(in the rows, 128 means zero)
Each named turn below is shown by a few rows before and after it. Which turns, in which order, take the first row of each later pair to the second? The first pair is answered.
turn J377:
[124 129 154 112 119 135 108 196 124 137]  ->  [125 119 164 106 107 134 106 189 128 130]
[159  93 118 175 128 111 100  88 143 146]  ->  [158 122  98 186 151 119 109 117 133 154]
[143 129  79 131 148 129 122  94 137 132]  ->  [139 151  78 134 155 127 137 115 130 128]
[103 114  89 122 146 120  78 155 119 149]  ->  [101 134  95 125 152 121  92 172 109 144]
turn J247:
[192 164  76 104  97 184  83 140 127 151]  ->  [ 74 134  60 150 189  84 166 117 128 140]
[117 180 105  80 126 130 191 122 124  89]  ->  [110 182 121  68 110 137 178 137 119  97]
[170 152  91 140 134 139 132 133 136 133]  ->  [ 97 131 123 132 158 114 148 163 123 139]
[167 117 184 152 102 112 138  86 144  77]  ->  [117 104 202 144 113  93 145 108 135  87]
turn J765:
[157 130 144 149 142 131 124 127 147  93]  ->  [153 130 141 163 143 131 118 138 142 106]
[135 154  87 158 147 122 134 170 114 142]  ->  [ 98 137 101 149 155 103 147 168 113 141]
[106  89 138  91 125 127 117  61 144 121]  ->  [157 106 125  99 112 142 107  62 144 122]
[182 153 121  97  85 150  76 121 125 157]  ->  [151 139 136 125 105 135  61 158 115 188]
turn J563:
[123 127 101 118 138 112 155  73 145 102]  ->  [126 105 178 164 123  97 132 111 133 112]
[ 91 140 134  82 124 116 165 117 130 101]  ->  [100 109 183 108 100 116 124 141 127 120]
[136 176 126 104  92 155 133 143 123 114]  ->  [132 176 144 119  98 145 141 152 118 110]
turn J236:
[143 124 143 139 130 129 145 130 132 127]  ->  [145 127 141 139 129 132 143 137 133 130]
[ 99 111 127 108 118 125  95 120 152 152]  ->  [ 94 104 131 109 120 119  99 118 151 149]
[154 150 112 150 133 152 142 132 128 128]  ->  [149 142 115 143 135 143 152 108 134 110]
[128 147 133 178 132 151 121 119 113 121]  ->  [141 146 127 166 120 163 120 108 118 117]

Each pair is 2 to 3 turns apart.
[164 102  82 187 150 129  75 151 123 185]  ->  [156 140  32 132 163 145 107 135 123 167]
J563 J765 J236
[113 142 168 129 131 118 123 157 106 135]  ->  [121 143 165 102 116 121 142 117 115 105]
J765 J765
[193 152 114 151 121 132 132 170 131 129]  ->  [106 131 146 135 148  88 176 174 123 113]
J563 J247 J377
[ 95 103 101  84 135 124 125  92 151 126]  ->  [139 119  98  78 105 158  98 112 150 139]
J247 J765
[149  80 126 153  99 141  71 111 143 152]  ->  [134 115  96 185 147 135  91 151 127 172]
J247 J236 J377
[159 159 142  94  98 175 122 136  85 113]  ->  [104 137 152 127 142 113 182 104  87  87]
J236 J765 J247
[171 170 172 164 121 133 149 156 107  86]  ->  [125 149 191 171 139 113 157 168 105  94]
J765 J765
[112 137 119 154 145 124 131 175 110 155]  ->  [124 106 174 144 105 112 144 121 127 107]
J236 J236 J563
[107 155 119 115 141 145 132 178 119 147]  ->  [ 93 117 121  88 131 125 158 101 137 108]
J236 J236 J377
[ 98 108 167 148 117 114 118 126 128 116]  ->  [125 114 157 162 107 124 103 132 128 126]
J247 J765 J765
[144 131  97 144 124 125 100 122 153 134]  ->  [158 151 109 150 119 130 119 132 143 119]
J563 J247 J247
[ 83 111 118 118 146 110 140 119 127 134]  ->  [111 144 133  99 126 128 165 111 122 101]
J247 J563 J377
[150 134 142 135 103 161 102 145 120 162]  ->  [ 94 109 164  96 112 128 138 106 125 131]
J765 J765 J765
[ 85 120 146 113 130 118 160  92 142 101]  ->  [ 85 119 181 124 120 122 149 122 129 106]
J247 J236
[130 152 127 157 152 108 176 117 116 101]  ->  [164 114 124 180 127 128  98 129 123 151]
J563 J247 J236
[127 106 116 173 152 121  95 171 124 172]  ->  [172 103  97 135 122 127 126  64 153 110]
J236 J236 J765
[137 114 148  94  85 148 112  99 142 115]  ->  [152 116  90 122 115 153  96 104 145 153]
J377 J377
[ 81  99 158  95  87 120 126 135 136 118]  ->  [ 76  95 130 124 118  97 153 104 143 107]
J247 J247
[184 112  92 135 141 152 135  77 122 114]  ->  [144  94 108 177 164 136 109 143 102 163]
J765 J765
[100 168 133 132 123 138 137 170 120 152]  ->  [101 154 138 111 104 152 117 162 125 150]
J563 J377
[136 104 198 148 109 101 103 101 126 115]  ->  [100 108 145 170 161  79 129  96 128 128]
J247 J563 J236
[139 120 142 141 126 106 146  93 140 102]  ->  [117 124 175 129 115 122 120 155 125 130]
J247 J236
[123  93 161  72  70 149  85 107 146 130]  ->  [ 88  79 154 134 135  87 146  63 152 105]
J236 J247 J247
[148 102  96 156 121 122  97  93 140 138]  ->  [144 112 127 191 132 109 111 125 127 139]
J563 J563 J377
[126 105 112 111 144 109 125 105 130 115]  ->  [130 106 129  90 120 127 105 122 128 119]
J247 J765
[ 84 172 110 105 143 120 154 175  97 131]  ->  [154 186 143 143 113 134 144 182  96 117]
J247 J563
[118 154 139  96 124 140 133 165 103 137]  ->  [156 151 123 160 136 136 119 154 109 147]
J247 J765 J563
[116  87 159 135 109 144  65 151 123 167]  ->  [154 140  87 192 165 132 110 138 121 160]
J377 J247 J377
[197 135 159 137  93 163  72 134 118 133]  ->  [100 136  71 102 180 114 161  80 129 107]
J765 J563 J236
[131 149 173 114 110 138 122 192 106 149]  ->  [180 112 114 159 128 108 137  71 144 115]
J377 J377 J247
[133  89 176 119  95 133 104 114 135 124]  ->  [122 110  80  96 136 139 120  90 143 138]
J236 J563 J377
[104 130 169  86 137 143 133 171 123 140]  ->  [128 139 181 147 158 119 160 158 121 116]
J247 J563 J247
[158 164 121 127 122 151 129 134 131 117]  ->  [131 155 113 162 153 120 135 152 127 131]
J765 J247
[128 135  68 162 154 131 130 129 131 148]  ->  [ 81 122 111  80 120 131 145 120 132 114]
J247 J765 J765
[176 160 146 193 120 103 148 138 110 108]  ->  [167 133 127 157 116  95 160  72 128  84]
J236 J563 J236
[131 129 153 147 141 131 120 173 134 153]  ->  [162 165 129 123 141 144 151 147 140 119]
J236 J563 J765
[ 52  65 142 125 148  78 140  71 147 118]  ->  [143 106  60 170 167 100 135  47 153 129]
J247 J247 J377
[170 143 108 108 107 144 134  96 142 105]  ->  [ 90 127 140 152 156  99 144 157 120 133]
J236 J236 J765
[168 165 144 120 113 140 150 125 126  93]  ->  [166 127 172 134  95 138 105 135 128 119]
J247 J765 J563
[113 139 100 101 117 153 124 149 125 156]  ->  [122 142 146 131 109 143 129 169 117 146]
J236 J563 J236
[131  97 174 150 123 101 127 125 124 124]  ->  [144  96 126 103 113 123 121  86 140 120]
J765 J563
[101  92 153 137 119 130  89 162 120 163]  ->  [111  68 109 122 121 123 101  87 141 144]
J236 J236 J377
[120 108  97 110 145 114 146  91 135 119]  ->  [106  97 122  81 120 138 110 126 131 141]
J247 J377
[128 143 136 131 124 141 113 170 113 140]  ->  [137 136 147  97 101 148 127 132 122 113]
J377 J236
[ 57  59 129 157 150 103 114 149 139 147]  ->  [123  84 102  95 111 132 149  62 163  78]
J765 J765
[142 119 136  87 105 131 137  96 138 122]  ->  [164 139 149 119 108 125 159 111 130 111]
J563 J765
[129 131 103 159 155 140  63 163 149 184]  ->  [ 93  94 121 136 160  90 133  62 173 112]
J236 J236
[150 139  99 112  94 155 113 116 150 136]  ->  [131 135  75 143 127 134 116 124 143 156]
J765 J247 J236
[102 119 149 144 148 101 165 130 110 109]  ->  [ 97 130 145 131 144 121 138 175  99 139]
J236 J765
[141 118 137  93 115 145 130 107 128 104]  ->  [162 129 102 123 127 153 111 129 123 132]
J377 J765 J377
[161 134 137  95 125 129 132  78 157 104]  ->  [101 115 185 115 141  98 143 120 143 110]
J247 J247 J236
[108  83 116  65 106 159 116  93 150 126]  ->  [102 116 190 114 122 125 171 126 122  86]
J563 J247 J236
[157 112 113 149 118 128 105  97 139 133]  ->  [ 99  98 126 149 138 106 113 123 130 150]
J247 J377
